In the data rows, 500 means zero.
Here are some points:
array([640., 429., 515., 650., 473., 737., 573., 392., 391., 454., 425., 435.,
       576., 419., 612., 396.])
array([412., 667., 249., 673., 795., 351., 590., 571., 628., 294., 357., 375.,
       708., 723., 423., 586.])
array([593., 563., 637., 536., 539., 707., 441., 362., 506., 524., 464., 448.,
       670., 694., 566., 550.])
array([544., 255., 468., 502., 290., 678., 475., 265., 443., 555., 421., 642.,
       687., 521., 600., 565.])
array([530., 496., 463., 675., 543., 644., 497., 528., 507., 541., 697., 580.,
       609., 600., 525., 488.])
array([390., 488., 407., 585., 460., 758., 466., 605., 247., 551., 430., 509.,
       346., 633., 566., 332.])
array([603., 427., 497., 514., 457., 555., 556., 357., 373., 414., 448., 418.,
       602., 432., 630., 535.])
array([391., 521., 534., 374., 397., 320., 455., 635., 566., 622., 653., 470.,
       277., 324., 375., 653.])
array([641., 430., 614., 475., 409., 660., 478., 530., 595., 593., 403., 537.,
       696., 169., 576., 599.])
array([421., 467., 659., 512., 450., 446., 671., 408., 464., 670., 508., 655.,
       880., 580., 459., 699.])
array([356., 359., 465., 406., 519., 436., 549., 473., 453., 447., 484., 496.,
       585., 537., 580., 429.])
array([461., 612., 445., 454., 468., 352., 617., 695., 605., 464., 525., 514.,
       414., 363., 318., 556.])
array([581., 441., 497., 570., 602., 520., 505., 452., 356., 517., 375., 336.,
       388., 625., 486., 652.])
array([833., 699., 371., 537., 439., 576., 642., 403., 454., 260., 591., 536.,
       628., 731., 359., 601.])
array([662., 656., 418., 500., 487., 408., 578., 430., 537., 278., 516., 504.,
       628., 624., 354., 713.])
array([648., 470., 387., 403., 457., 550., 610., 647., 586., 606., 538., 600.,
       447., 426., 463., 494.])
array([493., 506., 489., 519., 482., 490., 605., 369., 588., 475., 509., 442.,
       164., 615., 580., 482.])
array([478., 442., 344., 491., 301., 353., 523., 630., 412., 529., 497., 391.,
       498., 451., 221., 548.])
24 more points follow, each with its number after it:
array([424., 491., 321., 447., 618., 668., 379., 802., 372., 628., 263., 464.,
       467., 623., 379., 455.]) 0
array([463., 481., 452., 547., 487., 750., 320., 304., 535., 568., 292., 651.,
       636., 554., 592., 553.]) 1
array([444., 615., 539., 396., 530., 381., 378., 669., 594., 531., 374., 567.,
       406., 423., 506., 529.]) 2
array([523., 575., 579., 598., 391., 503., 564., 419., 366., 458., 610., 518.,
       385., 461., 503., 333.]) 3
array([468., 568., 514., 561., 591., 486., 483., 503., 552., 487., 491., 540.,
       385., 249., 495., 350.]) 4
array([508., 310., 497., 466., 403., 574., 477., 525., 486., 594., 253., 473.,
       636., 256., 551., 650.]) 5
array([366., 521., 403., 508., 533., 411., 538., 618., 593., 532., 482., 461.,
       527., 410., 397., 617.]) 6
array([571., 446., 584., 518., 487., 594., 480., 312., 486., 442., 485., 536.,
       552., 409., 703., 564.]) 7
array([584., 666., 327., 606., 620., 485., 404., 766., 696., 617., 421., 478.,
       491., 444., 446., 620.]) 8
array([620., 590., 596., 574., 522., 487., 352., 500., 591., 655., 606., 445.,
       505., 366., 441., 595.]) 9
array([604., 502., 332., 561., 257., 434., 466., 689., 401., 555., 599., 473.,
       458., 402., 168., 461.]) 10
array([413., 572., 338., 689., 887., 291., 558., 568., 658., 349., 382., 463.,
       739., 635., 480., 628.]) 11
array([619., 821., 453., 421., 492., 512., 355., 630., 750., 579., 401., 494.,
       460., 714., 444., 710.]) 12
array([529., 348., 450., 547., 491., 390., 565., 297., 285., 491., 526., 558.,
       501., 647., 472., 367.]) 13
array([291., 690., 548., 364., 580., 402., 446., 790., 505., 417., 510., 477.,
       161., 248., 461., 301.]) 14
array([603., 227., 548., 479., 279., 817., 456., 183., 527., 636., 491., 643.,
       768., 404., 759., 564.]) 15
array([600., 589., 453., 335., 425., 689., 392., 521., 437., 603., 332., 508.,
       480., 811., 472., 424.]) 16
array([579., 283., 596., 655., 702., 482., 487., 314., 463., 538., 492., 372.,
       612., 392., 699., 617.]) 17
array([392., 387., 744., 575., 630., 375., 364., 356., 477., 622., 597., 463.,
       546., 356., 607., 501.]) 18
array([538., 597., 510., 606., 531., 679., 446., 395., 429., 500., 420., 577.,
       592., 628., 604., 443.]) 19
array([318., 391., 497., 508., 569., 487., 418., 503., 457., 474., 501., 554.,
       497., 427., 596., 383.]) 20
array([633., 573., 506., 484., 669., 435., 526., 528., 600., 441., 537., 372.,
       701., 425., 397., 580.]) 21
array([399., 564., 639., 683., 658., 409., 482., 510., 574., 503., 808., 688.,
       547., 575., 514., 506.]) 22
array([714., 529., 579., 646., 508., 613., 407., 461., 432., 455., 512., 554.,
       626., 820., 571., 488.]) 23
Which three of these numbered points are nearest to each point below by angle, seen from the average point of the first points? Their numbers follow each, nearest first.
array([761., 575., 357., 549., 313., 723., 567., 482., 345., 466., 473., 434.,
       464., 471., 487., 454.]) > 10 3 16
array([418., 597., 403., 637., 565., 602., 448., 595., 491., 465., 325., 545.,
       417., 498., 461., 496.]) > 0 8 14
array([360., 394., 514., 429., 599., 432., 450., 534., 525., 463., 381., 484.,
       461., 331., 606., 395.]) > 20 4 14
array([339., 440., 382., 508., 525., 406., 295., 549., 325., 526., 378., 674.,
       423., 278., 459., 320.]) > 20 4 14
array([406., 499., 263., 453., 383., 470., 454., 598., 313., 487., 390., 649.,
       446., 406., 400., 304.]) > 10 14 0
array([482., 311., 504., 418., 343., 560., 504., 476., 397., 490., 301., 622.,
       521., 501., 614., 666.]) > 5 15 1
array([657., 581., 527., 565., 531., 598., 433., 494., 454., 486., 500., 495.,
       551., 733., 533., 464.]) > 23 19 16
array([426., 407., 504., 405., 366., 529., 662., 392., 335., 483., 549., 530.,
       563., 683., 471., 461.]) > 13 3 16
array([566., 400., 344., 670., 588., 598., 512., 604., 511., 491., 729., 570.,
       659., 678., 505., 517.]) > 22 23 11
array([224., 661., 526., 397., 562., 507., 458., 796., 529., 345., 511., 492.,
       161., 318., 403., 299.]) > 14 4 2
array([470., 416., 598., 552., 548., 539., 556., 367., 493., 455., 504., 561.,
       546., 574., 679., 445.]) > 7 20 18
array([448., 693., 465., 795., 971., 374., 368., 589., 767., 405., 510., 490.,
       655., 619., 509., 625.]) > 11 8 21
array([658., 574., 567., 394., 352., 510., 401., 182., 406., 435., 281., 445.,
       620., 638., 487., 599.]) > 1 16 7
array([584., 498., 576., 308., 470., 653., 367., 466., 430., 575., 408., 520.,
       563., 805., 544., 552.]) > 16 23 19
array([618., 501., 510., 431., 652., 402., 503., 463., 616., 503., 557., 490.,
       673., 429., 345., 654.]) > 21 9 11
array([524., 711., 512., 667., 410., 519., 448., 439., 320., 514., 637., 510.,
       417., 433., 477., 231.]) > 3 4 14
